arr =
-0.19	-0.18	0.57	-0.76	-0.35	-0.27	0.15	-0.28	0.34	0.35	0.73	-0.04
0.18	0.39	0.34	0.48	-0.31	-1.67	0.47	-0.12	0.74	0.52	0.20	0.93
0.41	0.16	0.18	0.32	0.46	0.29	0.39	0.63	0.30	0.18	0.24	0.41
-0.36	-0.15	0.51	-0.84	-0.31	-0.19	0.27	-0.04	0.42	0.29	0.47	0.06
-0.34	0.01	0.06	0.48	-0.09	0.33	0.06	-0.06	0.63	0.51	0.46	-0.08
0.03	0.51	0.15	0.61	-0.48	-1.71	0.51	-0.25	0.65	0.35	0.27	0.80
-0.57	0.87	-0.46	0.87	-1.16	-1.74	0.62	-0.66	0.35	-0.30	0.50	0.36
-1.28	-0.54	0.10	1.43	0.05	0.27	0.35	1.70	-0.61	0.49	0.68	1.25
-0.04	0.09	0.09	0.40	0.08	0.35	0.17	0.21	0.53	0.37	0.38	0.07
0.70	-0.35	1.01	-0.38	-0.47	-0.66	-0.37	-1.36	0.08	0.58	1.90	-0.20
0.44	0.17	0.21	0.33	0.48	0.30	0.37	0.66	0.29	0.17	0.21	0.39
-0.41	-0.17	0.41	-0.89	-0.31	-0.12	0.28	0.06	0.44	0.32	0.32	0.08
-1.22	-0.63	0.21	1.38	0.21	0.15	0.30	1.62	-0.62	0.38	0.68	1.11
0.05	0.51	0.13	0.58	-0.49	-1.68	0.50	-0.26	0.66	0.31	0.28	0.80
-1.16	-0.64	0.26	1.42	0.24	0.11	0.32	1.55	-0.63	0.25	0.66	1.00
Rows and columns are numbered from 0.
What is the entry at row 0, column 1? -0.18
The entry just left of the largest entry: 0.58
What is the entry at row 0, column 0? -0.19
What is the entry in row 2 and column 0? 0.41
The entry just right of 0.16: 0.18
The entry at row 1, column 1 is 0.39
What is the entry at row 1, column 0? 0.18
What is the entry just right of -1.36? 0.08
The entry directly below -0.06 -> -0.25
What is the entry in the top-right corner? -0.04
The bottom-right entry: 1.00
What is the entry in the bottom-left corner? -1.16
The entry directly below the largest entry -> 0.21
What is the entry at row 0, column 2? 0.57
What is the entry just left of -0.54? -1.28
What is the entry just left of -0.17? -0.41
What is the entry directly above 1.11? 0.08
The entry in row 2 and column 1 is 0.16
The entry just left of 0.11 -> 0.24
The bottom entry of the column that holds the largest entry -> 0.66

Read these off the array that follows. Counting starts at 0.
1) Report the entry at row 1, column 0.
2) Report the entry at row 0, column 2.
3) Report the entry at row 2, column 0.
4) Report the entry directly above -1.51.
5) Report the bottom-right entry.
6) Report the maximum.
7) Report the entry just left of the largest entry.
8) Report the entry just right of the smallest entry.
-4.46  -0.70  -3.32  -0.16   5.34  -0.39   0.21  -2.54  -1.00   0.11
 0.86   0.45  -0.19   0.66  -1.01   0.15   0.59   0.04   0.49   0.66
 3.27  -0.27   4.11  -1.58  -3.60  -1.14  -1.63   1.84   0.02  -1.51
 0.44  -0.66   1.62  -1.29  -0.32  -0.66  -0.43   0.56  -0.21  -0.82
-0.42   0.38  -1.54   1.03   0.41   0.60   1.37  -0.50   0.50   1.18
-2.44  -0.35  -1.64   0.01   2.73   0.43  -0.01  -0.81  -0.59  -0.10
 0.24   0.13   0.03   0.10  -0.26  -0.17  -0.18  -0.11   0.01   0.00
 1.63   0.01   1.71  -0.51  -1.80  -0.50  -0.57   0.76   0.13  -0.48
-0.53  -0.61   0.50  -1.13   0.98  -1.34  -0.68  -0.70  -0.49  -0.69
1) 0.86
2) -3.32
3) 3.27
4) 0.66
5) -0.69
6) 5.34
7) -0.16
8) -0.70

array([[   3.917, -125.024,  -48.561, -245.097,   31.002, -135.210,
         -75.662,   35.320],
       [ -79.754,  -67.164,   20.856, -104.564, -100.412,   66.313,
         180.742,  130.935],
       [-123.119,   85.210,  -18.781,   21.269,   97.162, -140.143,
        -155.636,  -50.515]])
Give the entry just right of 21.269.
A: 97.162
The maximum -> 180.742
The entry just left of -18.781: 85.210
The smallest entry is -245.097
The entry just right of 31.002: -135.210
Give the entry just left of -125.024.
A: 3.917
The entry just right of the smallest entry -> 31.002
Give the entry just left of 85.210.
A: -123.119
The entry just left of -245.097 -> -48.561
Give the entry just right of -79.754.
A: -67.164
